Here are some numbered points:
[-0.12  1.02  0.39  0.79  0.40 -0.57  0.84  0.56  0.83  1.28 -0.35 -0.51 -0.24 -0.86  0.44 -0.25  1.11 -0.23  0.94 -0.52 -0.51  0.17 -0.21 -0.04 -0.42  0.30  1.01 -0.87 -0.19 -0.29 -0.08] 0
[ 0.67  0.00 -0.83 -1.15  0.48  0.83  0.73 -0.49  0.07 -0.74  0.34  0.52 -0.59 -0.58 -0.15  0.58  1.36 -1.02  0.51  0.55  1.31  0.39 -0.87 -1.61  0.68  1.05 -0.39  0.00 -0.63  0.96  2.02] 1
[-0.77 -2.88 -1.10 -1.19 -0.98  0.76  0.07  0.32  0.67 -0.98  1.04  0.96 -0.25  1.06 -0.76  0.48  0.22  0.39 -0.51 -0.01 -0.86 -1.02 -0.74  0.72 -0.16  0.21 -0.37  0.09 -0.16 -0.17  0.58] 2
[-0.24 -2.72 -0.01  1.20 -0.05  2.84  1.94  0.73 -1.49 -2.61 -1.20 -1.35 -1.05  1.64  1.15  1.23  1.36  4.05 -0.70 -0.17 -0.33 -1.17  1.65 -2.05 -1.48 -0.93  0.77  1.72 -0.40 -1.34 -0.85] 3
[-1.21 -0.01 -0.27 -0.54 -1.54 -0.55 -0.34  0.02  0.27 -1.05 -1.06  0.45 -0.11  1.57  0.05 -0.69  0.63 -0.19  0.93 -0.61 -1.30 -0.57  1.93 -0.37 -0.05  0.57 -1.25 -0.13 -2.73 -1.70 -1.43] 4
[-0.27 -0.54 -1.05 -1.32  0.55  0.17  0.09 -0.33  0.93 -0.18 -0.35  0.49 -1.53 -0.15  0.17 -0.33  0.79 -0.20 -0.74 -1.57  0.97  1.27  1.16 -1.75 -0.44  1.29 -0.34  0.59 -0.58 -0.10 -0.37] 5
[-1.08  1.52  1.70  0.15 -0.78  0.25  0.35  0.27 -0.01  1.11  0.91  0.62  0.06 -1.94 -0.36 -0.08 -1.17 -0.94 -0.25 -0.06  0.65 -0.33 -1.60  0.56  0.25  0.65 -0.47  1.04  1.31  0.95  1.13] 6
[ 1.05  0.80 -1.21  1.14  1.76  0.18  0.15 -0.12  2.00  1.87  1.09  0.41  1.12 -1.14  0.49  0.40 -1.85 -0.11  1.70 -2.33 -0.95  2.73 -0.23  1.66  0.04  0.63 -0.94 -1.97  1.22  0.01  0.26] 7
[ 0.11 -0.16 -1.75 -0.26  0.96  0.99 -1.35 -0.82  1.82 -1.19  0.91 -0.06  0.71  0.53  1.17  0.66 -0.30  0.58 -0.69 -2.59  1.01  1.71 -0.28 -1.34 -0.49  0.51  0.13 -0.36  1.32 -0.09  0.15] 8
[ 0.13 -0.79 -0.89 -1.20  1.52  0.54 -1.42 -0.57  1.60 -0.85  1.07  0.36 -1.77  0.95  0.16 -0.80  1.49 -1.66 -1.00  0.49  0.10  0.53  1.33 -2.30 -1.74  1.60 -1.16  0.53 -0.48  0.52  2.08] 9
[ 2.23 -2.07 -1.68 -1.87  1.43 -1.07  0.06  0.71 -1.36 -0.23 -0.87  0.43 -0.24  0.68  0.06  0.32  0.80 -0.09 -0.45  1.88 -0.28  1.01 -0.12 -0.03  1.41  0.20 -0.24  0.28 -0.43  0.66 -1.52] 10
[-0.71  0.63  0.57  3.56 -2.44  0.63  0.64  0.45 -0.74  1.07 -0.31 -0.11  0.95  1.64 -1.39  0.25  1.48  1.73  2.67  0.97 -1.87 -1.04  0.87 -0.06 -0.33 -0.68 -0.07  0.29  0.19 -1.28 -0.55] 11
[ 0.65  0.98  0.13 -1.81  0.54 -0.40  0.17 -0.88 -0.55  0.18  0.17 -0.18  0.22 -0.28 -0.28 -0.63 -0.41 -0.86 -0.07  2.09 -0.15 -0.19 -1.40 -0.85  1.34  0.44 -0.17  0.84  1.02  0.12  0.39] 12
[-2.09 -0.89  0.30  1.30 -1.31  1.48  1.61 -0.73 -1.62  0.51  0.89  0.17  0.75 -1.87 -1.34  0.28  1.06  0.70 -3.33  1.52 -1.21 -0.81 -1.78 -0.69 -0.98 -0.54  1.14  2.89  1.34 -0.38  0.79] 13
[ 0.22 -0.50 -0.36 -0.79 -0.30 -0.13 -0.68  0.18 -0.09 -0.41 -0.72  0.65  0.18  0.42 -0.99  0.53 -0.06  0.97 -1.76  0.64 -0.53 -0.20 -1.02 -0.10 -0.43 -0.76  1.11  1.63 -0.68  1.18  0.07] 14
[ 0.37 -1.85  0.72  1.01 -1.88  1.08 -0.19  1.24 -1.67 -1.76  0.10 -1.30  0.22  0.71 -0.70  0.55 -0.47  0.64  0.18 -0.06  1.27 -1.07  0.60  1.13  1.24 -1.30 -0.16  0.04 -0.98 -0.60  0.67] 15
New points follow, each followed by the numbers of its three nearest points above, looking only along the 7 directions in which the numbered points spread most, nearest first.
[ 0.16 -0.44  0.34  1.05  0.66 -0.13  0.41 -0.24  0.57 -0.16  0.42 -1.55 -0.82  0.65 -0.46 -1.52  1.17 -0.69  0.99 -0.76 -0.52 -0.11  0.16 -1.58 -0.44  0.83 -0.64 -0.26  0.36 -1.02  0.66] 0 5 1
[-0.42  1.44  2.11  1.84 -0.39 -1.26 -1.08 -1.12 -1.65 -0.43 -1.60 -2.25 -0.68  0.69 -0.75 -1.26  0.57  0.76  0.91  2.59  1.00 -1.78  0.59  0.35 -2.10 -0.54  2.26  2.17 -2.97  0.48 -1.18] 11 0 4
[ 1.19 -2.78 -0.48 -1.54 -0.80  0.46  0.66  0.85 -0.18 -0.60  0.09  1.82  0.54 -2.40  0.74  2.21 -1.34 -0.69 -3.55 -1.41 -0.50  0.24 -1.25  0.32 -0.04  0.15  1.67 -0.38  1.83 -0.10 -0.68] 14 2 8
[ 0.48  2.67  1.11  1.01  0.43 -1.17 -0.56 -0.19 -0.57  1.43 -0.81 -0.76  0.62 -0.59 -0.02 -0.75 -1.44  0.30  2.13 -1.37  0.40  0.06 -0.76  1.65  0.66  0.02 -1.24  0.51  0.95  0.00  0.34] 0 6 7
[ 0.02 -1.19 -1.08 -1.61 -0.26 -0.57 -0.19 -0.27  1.56 -0.77  0.60 -0.08  0.43  1.79  1.21  0.56 -0.49 -0.79  0.45 -1.29  0.29  1.37  0.80 -0.94  0.84  0.20 -0.14 -1.39 -1.03 -0.69  0.61] 5 8 2
[-0.75  1.68  1.20  1.20 -0.06  0.32 -0.80 -0.52 -1.19  1.08 -1.18 -1.84 -0.46  0.09 -1.64 -1.49 -0.37  2.16  1.15  0.81  0.24 -0.99  0.22  0.34  0.61 -0.87  0.41  2.30 -1.53  1.01 -0.30] 0 11 12
[ 1.43 -2.26  0.49 -0.16 -1.29  0.13  1.12  0.36 -1.39 -1.76  0.63  0.77 -0.31  1.06 -0.25  0.19  1.11 -0.61 -0.50  1.28 -1.40 -0.95 -1.47 -1.24 -0.80 -0.59  0.76 -0.38 -0.78  0.00 -0.41] 14 2 12
[ 0.20 -1.37 -0.50 -0.70 -1.09  1.10  0.60  0.52 -0.36  0.06  1.05  1.70  0.79  0.00  0.08  0.19  0.53  0.06 -2.04  0.38 -1.21 -0.26 -1.71 -0.08 -0.34 -0.38  1.88 -0.01  1.47  0.31  1.61] 14 2 12
[ 0.06 -0.52 -0.62  0.24 -0.23  0.96 -0.82 -0.08  2.12 -0.17  0.71  0.24  0.56  0.12  1.80 -0.59 -1.20 -0.01 -0.18 -2.90  0.27  1.34 -0.30  0.77  0.47  0.08  0.86 -3.64  1.01  0.18  0.39] 8 7 0
[-0.02  0.12 -1.08 -0.67  1.73 -0.08 -0.28 -0.15  2.82  0.65  0.60  0.58 -0.62 -0.48  1.26 -0.75 -1.74 -1.14 -0.50 -2.34  1.64  1.25 -0.04  0.34  0.22  1.33 -1.71 -2.82 -1.11  0.52 -0.42] 8 7 5
[ 0.91 -1.74 -0.06 -0.51  0.60 -0.85 -0.08  1.66 -0.02 -0.58  0.38 -0.91 -1.29  1.61  0.17 -0.78 -0.90  0.63  0.10 -1.17  1.19 -0.36  1.37 -0.59  0.04 -1.31  0.97 -0.58 -1.59 -0.41 -0.32] 2 5 15
[ 0.33  3.06  2.55  3.14 -0.18 -0.69  0.07  0.35 -2.56  0.91 -0.80 -1.31 -0.30 -0.81 -0.33 -0.58 -0.63 -0.17  0.37  2.54  0.69 -1.82  0.47  1.55 -1.53 -1.80  0.52  1.69 -2.39 -0.52 -0.60] 11 0 12
[-0.70 -0.91  0.77 -0.86 -1.70  1.01 -0.17 -0.70 -1.38 -0.48 -0.30  1.43  0.80 -1.34 -0.93  0.34  2.80 -1.04 -1.96  2.21 -1.55 -2.13  0.42 -1.93 -0.86  1.29 -0.10  1.86  0.25 -0.72  0.62] 14 13 12
[ 0.85 -1.95 -1.17 -2.35 -0.03 -0.47  0.01  0.36  1.51 -0.27  0.70  0.17  0.00  0.54  0.95  0.97 -2.11 -0.37  0.17 -1.77  1.60  0.25  0.94 -0.84  0.23 -0.24 -0.63 -2.56 -0.56  1.89 -1.04] 8 5 2
[-0.20  0.63  0.25  0.65  1.66  0.35 -0.36 -1.13  1.09 -1.28 -0.52  0.60 -0.20  0.12 -1.16 -1.51  2.03 -0.37 -0.83 -0.24 -0.40  0.08  0.79 -0.92 -0.81  1.33  0.00  0.11  1.10 -0.10  1.29] 5 1 0
